In the data rows, 500 means zero.
Here are some points:
Array([573, 420, 548, 565, 512, 431, 449, 382, 575, 446, 356, 412, 479, 351, 261, 577, 375])
Array([619, 614, 413, 282, 528, 485, 604, 586, 429, 471, 492, 534, 457, 435, 497, 517, 463])
Array([549, 436, 324, 509, 423, 560, 551, 606, 592, 597, 415, 636, 565, 506, 499, 463, 672])
Array([501, 371, 708, 507, 575, 528, 335, 382, 713, 502, 415, 407, 512, 446, 439, 638, 529])
Array([666, 921, 486, 743, 615, 572, 789, 321, 466, 999, 424, 424, 556, 773, 575, 340, 234])
Array([790, 500, 696, 758, 510, 439, 489, 287, 867, 339, 516, 488, 220, 356, 605, 586, 509])
Array([390, 650, 358, 336, 522, 670, 517, 784, 353, 298, 654, 492, 723, 359, 440, 356, 390])
Array([527, 452, 514, 439, 455, 497, 508, 562, 411, 294, 523, 434, 486, 407, 395, 585, 449])
Array([549, 652, 642, 595, 506, 543, 515, 459, 760, 555, 494, 446, 517, 633, 638, 312, 460])
Array([403, 540, 297, 541, 393, 549, 438, 705, 619, 509, 470, 605, 477, 510, 609, 535, 510])
Array([539, 479, 427, 504, 454, 529, 382, 609, 428, 647, 384, 593, 518, 555, 568, 694, 284])
Array([308, 645, 477, 572, 443, 332, 634, 427, 645, 204, 570, 391, 286, 359, 435, 512, 493])
Array([464, 462, 486, 390, 506, 546, 578, 636, 445, 384, 594, 577, 603, 714, 648, 253, 560])
Array([533, 469, 574, 464, 579, 583, 343, 452, 347, 466, 482, 577, 581, 650, 482, 522, 434])
Array([551, 475, 446, 552, 474, 427, 580, 349, 483, 533, 384, 672, 477, 381, 517, 667, 366])
Array([295, 223, 471, 246, 349, 593, 404, 532, 324, 366, 664, 560, 473, 401, 622, 531, 678])
Array([375, 636, 320, 410, 457, 702, 529, 741, 639, 465, 733, 799, 642, 617, 842, 247, 569])
Array([559, 536, 464, 585, 505, 368, 468, 552, 526, 420, 454, 491, 525, 408, 438, 508, 437])
Array([611, 503, 512, 519, 547, 369, 520, 529, 540, 478, 593, 459, 506, 382, 374, 550, 401])
Array([516, 246, 530, 643, 563, 396, 491, 443, 515, 283, 438, 531, 327, 437, 515, 730, 461])
Array([508, 355, 661, 400, 488, 606, 403, 580, 398, 395, 433, 735, 409, 418, 654, 843, 474])
Array([480, 413, 435, 487, 365, 492, 457, 566, 570, 354, 513, 404, 465, 272, 309, 662, 534])
Array([509, 518, 459, 699, 582, 569, 422, 479, 343, 464, 570, 491, 603, 601, 508, 578, 389])
Array([254, 633, 299, 324, 316, 909, 550, 849, 722, 529, 800, 771, 378, 675, 890, 120, 958])
Array([547, 613, 424, 479, 581, 554, 501, 717, 516, 569, 522, 442, 602, 684, 590, 502, 700])
Array([598, 469, 475, 548, 386, 446, 447, 386, 714, 645, 461, 615, 345, 471, 578, 596, 532])
Array([604, 705, 518, 764, 612, 617, 585, 393, 666, 614, 518, 460, 657, 548, 393, 388, 306])
Array([442, 391, 649, 431, 434, 537, 406, 283, 396, 628, 461, 430, 512, 363, 531, 596, 547])
Array([536, 494, 584, 471, 502, 494, 406, 520, 461, 528, 428, 444, 613, 503, 480, 497, 467])
Array([613, 753, 608, 599, 355, 505, 772, 640, 882, 377, 547, 434, 385, 423, 597, 177, 388])
Array([310, 632, 553, 381, 603, 374, 492, 380, 194, 308, 693, 314, 655, 439, 434, 298, 471])
Array([587, 672, 457, 483, 610, 614, 609, 640, 519, 603, 575, 487, 570, 722, 545, 315, 498])
Array([539, 435, 653, 494, 507, 518, 345, 442, 581, 562, 370, 464, 480, 464, 320, 603, 522])
Array([553, 549, 402, 523, 619, 482, 677, 532, 384, 214, 592, 544, 458, 564, 453, 558, 483])
Array([483, 523, 286, 517, 489, 701, 538, 773, 500, 337, 636, 573, 661, 536, 535, 550, 581])
Array([495, 324, 338, 497, 336, 539, 568, 634, 828, 290, 490, 711, 261, 208, 486, 604, 462])
Array([338, 310, 528, 379, 442, 389, 259, 546, 533, 361, 735, 479, 363, 416, 568, 701, 595])
Array([546, 255, 565, 401, 474, 559, 293, 407, 607, 532, 558, 586, 322, 320, 550, 729, 546])
Array([430, 637, 557, 614, 478, 403, 642, 413, 603, 405, 574, 481, 289, 388, 467, 335, 402])
16 more points follow, each with its number after it:
Array([538, 550, 567, 533, 690, 206, 816, 369, 300, 543, 401, 225, 550, 658, 260, 328, 769]) 0
Array([386, 448, 659, 409, 319, 541, 400, 372, 386, 575, 529, 631, 418, 522, 702, 422, 447]) 1
Array([603, 256, 707, 569, 540, 326, 431, 276, 471, 627, 552, 435, 434, 501, 443, 568, 513]) 2
Array([617, 576, 458, 613, 534, 388, 579, 569, 491, 438, 411, 411, 401, 492, 469, 585, 446]) 3
Array([443, 378, 287, 263, 478, 631, 513, 887, 515, 210, 588, 681, 537, 407, 423, 511, 645]) 4
Array([415, 546, 197, 597, 427, 509, 432, 605, 566, 582, 379, 568, 443, 389, 450, 598, 523]) 5
Array([533, 290, 586, 438, 513, 437, 335, 582, 411, 504, 425, 642, 452, 461, 516, 635, 593]) 6
Array([384, 368, 658, 400, 423, 720, 658, 409, 350, 445, 611, 597, 538, 770, 618, 368, 264]) 7
Array([603, 601, 416, 613, 499, 518, 653, 456, 547, 599, 419, 547, 529, 569, 501, 432, 494]) 8
Array([589, 618, 479, 535, 734, 804, 490, 999, 516, 590, 417, 479, 815, 748, 370, 512, 648]) 9
Array([398, 560, 522, 559, 593, 380, 569, 409, 339, 517, 535, 572, 364, 471, 471, 416, 403]) 10
Array([545, 387, 534, 503, 557, 570, 408, 699, 802, 357, 387, 516, 601, 418, 545, 417, 542]) 11
Array([537, 464, 524, 391, 360, 473, 484, 441, 372, 312, 503, 300, 582, 254, 180, 758, 381]) 12
Array([440, 712, 496, 534, 536, 637, 615, 498, 598, 405, 671, 473, 556, 454, 434, 246, 487]) 13
Array([530, 352, 550, 453, 608, 369, 169, 383, 403, 832, 212, 672, 231, 545, 609, 895, 667]) 14
Array([436, 209, 712, 455, 506, 357, 237, 197, 384, 653, 433, 471, 304, 453, 441, 647, 556]) 15
Which of these numbered points is nearest to each point below by angle, seen from the average point of the first points? Its number follows each.
Array([514, 610, 554, 649, 561, 450, 690, 360, 546, 529, 550, 725, 478, 590, 667, 254, 529]) > 8
Array([533, 704, 477, 594, 425, 646, 629, 611, 316, 688, 563, 497, 666, 728, 480, 213, 508]) > 8
Array([487, 463, 571, 425, 467, 630, 515, 604, 430, 395, 564, 426, 556, 379, 330, 538, 462]) > 12
Array([420, 281, 307, 498, 393, 450, 394, 594, 420, 503, 544, 614, 418, 377, 527, 681, 596]) > 6
Array([344, 716, 254, 426, 592, 656, 539, 716, 480, 625, 493, 512, 954, 611, 598, 389, 542]) > 9
Array([394, 359, 789, 600, 677, 246, 522, 364,   0, 441, 529, 354, 470, 460, 499, 502, 439]) > 10
Array([448, 671, 255, 509, 441, 478, 433, 502, 479, 539, 423, 569, 605, 327, 401, 484, 539]) > 5
Array([625, 462, 734, 527, 474, 420, 508, 283, 640, 582, 557, 435, 408, 409, 721, 521, 479]) > 2
Array([384,  85, 669, 480, 391, 644, 267, 318, 528, 348, 535, 419, 372, 444, 533, 637, 496]) > 15
Array([668, 786, 389, 595, 442, 599, 584, 808, 548, 532, 406, 489, 534, 576, 447, 469, 451]) > 9
Array([386, 375, 359, 352, 732, 312, 414, 999, 524, 125, 603, 607, 589, 666, 509, 580, 676]) > 4
Array([421, 606, 172, 532, 616, 262, 678, 629, 687, 139, 534, 382, 351, 258, 385, 535, 609]) > 3
Array([594, 450, 487, 531, 490, 539, 367, 531, 519, 757, 519, 577, 388, 492, 622, 624, 445]) > 14
Array([454, 454, 538, 435, 480, 619, 546, 468, 432, 521, 529, 529, 495, 672, 612, 292, 464]) > 7
Array([270, 620, 253, 363, 428, 535, 570, 737, 363, 387, 676, 501, 663, 481, 505, 322, 560]) > 4
Array([588, 405, 616, 143, 439, 514, 613, 461, 420, 369, 474, 451, 470, 318, 354, 655, 481]) > 12
Array([434, 402, 550, 299, 518, 636, 299, 446, 294, 400, 401, 643, 634, 493, 714, 695, 612]) > 6
Array([485, 628, 312, 560, 417, 566, 499, 756, 569, 599, 502, 613, 223, 408, 602, 599, 547]) > 5
Array([501, 633, 509, 582, 586, 528, 636, 522, 601, 498, 679, 329, 551, 471, 386, 396, 413]) > 13
Array([560, 511, 593, 602, 395, 443, 586, 432, 541, 421, 676, 380, 517, 356, 390, 258, 443]) > 13
Array([256, 326, 648, 305, 531, 386, 348, 227, 116, 527, 512, 375, 509, 640, 516, 479, 497]) > 15
Array([426, 476, 575, 466, 293, 489, 456, 474, 630, 514, 498, 646, 511, 605, 647, 448, 606]) > 1
Array([367, 617, 437, 425, 527, 511, 464, 603, 543, 473, 485, 686, 461, 432, 661, 370, 624]) > 4
Array([452, 650, 433, 488, 488, 611, 455, 631, 427, 538, 566, 501, 532, 533, 660, 462, 524]) > 9
